Each named turn below is shown by a few rows before and after it. Which turns, in which order, take the first row of each later pair to the second? The first pair is answered.
j_300 (before -> after):
[  4 -18  20 -23 -47   4 -14  10  -1  40  25 -33  -1] -> [ 24   4  32 -28 -13 -31 -20   0 -31  31  24 -22 -12]
[-14  17  -5 -37  86   0   6   0 -39  -8  70  -6  14] -> [-14  29 -28 -11  95 -11  30  12 -33 -34  28  18  11]
[-15 -34 -12   4 -29  34  20  11  39   3 -28  11   8] -> [-10 -42  13 -23 -32  36  -6  -3  26  27  14  -9  10]
[  1 -43  -6  -9  56  18  -5  -4  20  31  53   4  12] -> [ 12 -28  -4  -6  77  -4  -4  -6   3  19  45  13   6]
j_563 (before -> after):
[ -3 -40  22 -23  28 -17 -32 -15 -27   6  53   1 -22] -> [-31 -66  -1  -5 -27  31 -14   1  16  14  37 -12  -9]
[-19   7 -21  53 -48 -10  17  14   7 -18 -40 -19   7] -> [ 10  35   1  34  10 -58   1  -1 -37 -27 -25  -7  -7]
[-31 -39 -13  -6   6  57   2  16  70  -9  12  21  17] -> [-14  -8 -33  26  20  14  27  22  56 -44 -41  38   4]
[-22 -16  -4  -9  36  53  65  12  32 -20 -14  43  34] -> [ -8   4  -2  -4  59  23  66   8  11 -32 -24  53  24]
j_610 (before -> after):
[-12   7  -6  12 -35   1 -21   9  17  -1   5 -11  -3] -> [-16   9 -12  22  -6   0 -10  14  25 -17 -11  14   0]
[ 31   8  20  48  22  -5 -12  10  -8 -37 -13  45  -4] -> [ 44   6  43  24  15 -16 -35  -3 -29 -15  23  21  -7]
[ -6  17  -5   6 -18 -43  19   0   2  10  -5  -1  -5] -> [ -6  17  -5   5  -7 -44  21   1   1   6  -7   7  -4]
Pairs:
(two turns a pair)
[ 38  20  30   7  36 -42  14  -3 -54 -24  11  12 -18] -> [  3 -31  17   4 -67  32  10   7  -4  17  34 -41   0]
j_563 then j_610
[ 30 -12  -7 -15   7 -58  22 -10 -50 -25  -9  32 -14] -> [ 30 -14 -18  -1 -25 -55  30  -6 -45 -24 -24  18 -15]
j_610 then j_300
[  0   9  23 -18  30   2   5   6  -4  -5  15  -3  -2] -> [ -4   3  24 -21  20  10   5   6   2   2  22  -8   0]
j_563 then j_300
[-29 -17  36   5  22  33 -24  -4   8  30  69  47 -10] -> [-35 -24  28   9 -12  45 -23   0  18  37  68  30  -8]
j_563 then j_300
[-13 -12  12  -6  58  13  -3  -2  12 -11  15  25   7] -> [-14 -26   4   0 -36  25 -11  -3  14  18  23 -34   5]
j_610 then j_610
[ 21   5  14 -20  11 -17  -8 -23   8  13  15  -5 -18] -> [  9   2 -13   9 -20  -2  17  -6  33   1 -22  -4 -14]
j_610 then j_610
[-10  18  18   9  30  -9   4   7  36  -6   7  25   9] -> [-16   1  21  -1 -12  10  -7   5  44  17  25  -3  12]
j_610 then j_563
[ -4   7 -16  32  -6  28   8  14  16 -22 -22   0  14] -> [ 24  25  13   5  25 -13 -18  -6 -31 -14   8  -8   1]
j_563 then j_610
[ 14   1  -2   1 -34 -28  26 -16 -16   4 -26 -25  -1] -> [ 16   8   3  -4  23 -37  29 -16 -19 -14 -28   9   0]
j_610 then j_610
[  8  21   0  24  -5  -4  44   9  14  -9 -40  27 -12] -> [ 28  24  35 -15  -8 -23   3 -17 -24  24  16  -9 -19]
j_563 then j_610
[-15 -26  28 -46  55  24 -30  -8  22  20  58  20   2] -> [-37 -40 -18   1 -45  58   4  16  61  16   5  -9   5]
j_610 then j_610
[  5 -26  31  20 -22 -41   1 -19 -41  -9  -8 -13 -44] -> [-13 -41  14  33 -52 -12  14  -7 -11  -8 -22 -15 -35]
j_563 then j_610
[ 19   4 -18  -9 -43 -22 -21  14  -8   6   7 -28 -21] -> [ 12  14 -27   4  22 -24   0  26   6 -27 -22  26 -18]
j_610 then j_610
[  3  17   5  12  17 -24 -17   6   3  23 -11   9  15] -> [ -8   7  -5  19  -1  -6 -11  14  20  24 -21   8  20]
j_300 then j_300
[-12 -26  48 -59  39  22 -53 -28  -6  25  95  -3   3] -> [-21 -38  38 -51 -15  41 -50 -22   8  37  93 -29   7]
j_563 then j_300
[-16  21 -21  26 -38  14   5  -3  20  -5  -3 -24 -17] -> [-22  19 -25  31 -14  20  14   4  32 -16 -11  -3 -14]
j_300 then j_610
[-12 -34  10  -7 -33  45   2  -6  33   5  23  -7   8] -> [-12 -24  16 -10  35  35   7  -6  31 -15  18  34   8]
j_610 then j_610
[ 28   8   6   0 -65 -28 -17 -15 -32  14   9 -51 -20] -> [ 12  21 -20  31  28 -27  27   8  -2 -46 -52  39 -12]
j_610 then j_610
[ -4  11 -26  20   0 -13  39  31  -5   3 -18 -17  17] -> [  2  18 -23  18   6 -26  36  26 -16   2 -16 -20  13]
j_300 then j_563
[ -8 -31 -11 -15   2  28 -28 -24  26   9  11  -5  13] -> [ -1 -27  -3 -23  12  18 -34 -29  14  12  18  -6  10]
j_610 then j_300
[ -6   7  -8  22  16  -2  20  24  10 -25 -31  28  -7] -> [ -9 -14  27 -24  24  17 -18   9   3  12  36  10  -1]
j_610 then j_563
[ -2 -14   3 -16  41  10   3  14   3  24  19   8 -13] -> [ -9 -19   0 -12  33  22   8  19  13  24  15   8 -10]
j_300 then j_563
[ -1  12   7  11  10  -2  11   1  -9 -12   4   5  18] -> [ -2   6   9   8 -13  -2   4  -3 -12  -2  12 -12  16]
j_610 then j_610
[-20 -13 -37  32 -55  18  16  20  34   3 -43  -1  -5] -> [ -5   4   7 -10  79 -12  -7   3   4  -9  -3  57  -5]
j_610 then j_563
[ -4  -5 -21  10 -83 -10   2  -1 -19  33   0 -67  -4] -> [  7  13 -27  24 -72 -36  12  -2 -32  17 -24 -59 -11]
j_563 then j_300
[ -6  -6  15 -19   3  33 -20   1  11  30  17 -10   8] -> [ -5  -5   9 -11 -18  32 -16   4  14  30   9 -21   6]
j_563 then j_300
[  0 -31 -22  -2  30  36 -12   6  42 -15 -36  28  14] -> [ 15 -20   0 -22  65  13 -30  -6  17 -11 -13  32   9]
j_610 then j_300
[ 12   9 -20  15 -55 -24  -6 -13 -21  19 -11 -43 -19] -> [  6  17 -37  36 -33 -26  17  -3  -7  -8 -45 -15 -18]
j_563 then j_610
[ 24  10   2  15 -55 -24 -22   3 -34  13   0 -49   4] -> [ 35  31   2  21  11 -53  -9   3 -47 -18 -21  -8  -1]
j_610 then j_563
[-23   9 -47  32   5  29  23  31  48 -32 -43  37   0] -> [ 14  12  24 -45  27  -7 -52 -14 -23  24  69 -14 -12]
j_610 then j_610
[ 11 -22 -15  15  11  18  56 -12  -4   4 -34  56  12] -> [  7 -42  15 -25  19  35  23 -27  -9  35  24  42  20]
j_610 then j_563
[ 13  14 -22  15 -53 -12   4   1 -19  -6 -23 -42 -10] -> [  3  16 -34  31 -17  -5  24  13   2 -31 -48  -4  -5]
j_300 then j_610
[ -9  25 -19  16 -15 -13  -4 -14  -2  -4  -6  -8 -11] -> [-15  23 -22  18   3  -8   1 -11   6 -12 -13   7  -8]
j_300 then j_610
[ 57  38  15 -37 -15 -58 -47 -12 -42  23  -1 -53 -26] -> [ 54  54 -14  -1 -18 -71 -17   3 -34  -7 -53 -35 -30]
j_300 then j_610
[  8  27  11 -17 -40 -10 -29   2 -38  31  25 -32 -19] -> [-20  19 -33  28 -45  21  19  30  13  -5 -38   6  -8]
j_563 then j_610
[ 18  31  43  12 -55   0 -13 -14 -24   5  28 -27   7] -> [ 19  42  22  40 -58 -10  11  -2 -18 -17 -13 -14   6]
j_300 then j_610
[  9  -2  34 -31  30 -32 -29 -20 -22  26  46  -6  -1] -> [ -2  -4 -17  25 -74 -21   8   1   5  16 -18 -39  -5]
j_610 then j_563
[ -6 -25   6 -12 -70  26   2 -13   4   3  17 -24   6] -> [ -8  -7   6  -8  41  15  20  -6  10 -41  -7  55  10]
j_610 then j_610
[ 18  20  27   9  38 -39  49  -1  31 -54 -59  58  -6] -> [ 20  21  34   2  50 -43  42  -5  24 -52 -51  60  -6]
j_300 then j_563
[-24   1  10 -24  98  30 -10 -23 -28  14   3  58   9] -> [ 11  26  23 -29  68 -20 -29 -41 -78  28  11  16 -11]
j_610 then j_300
[  6   0 -51  12 -22 -27   2 -11 -36   1   0 -39  -7] -> [  4  -9 -37  -7 -18 -16 -13 -16 -37  17  27 -45  -3]
j_563 then j_563
[-15  16  15  -9 -31  -6  19  -6 -21   5  13 -19   4] -> [-13  20  10  -3 -31 -13  25  -5 -24  -2  -1 -15   2]
j_563 then j_563
[  9 -24 -11   7  33 -60 -11 -30 -12 -46  -7  35  36] -> [ 10 -38 -13   6 -55 -50 -23 -34 -15 -14   8 -26  33]
j_610 then j_610
[ 25  21  44 -11  80 -49  -1   2 -52  27  37   3   8] -> [-29 -42   8   9 -43  53  16  29  29  60  32 -38  34]
j_563 then j_610
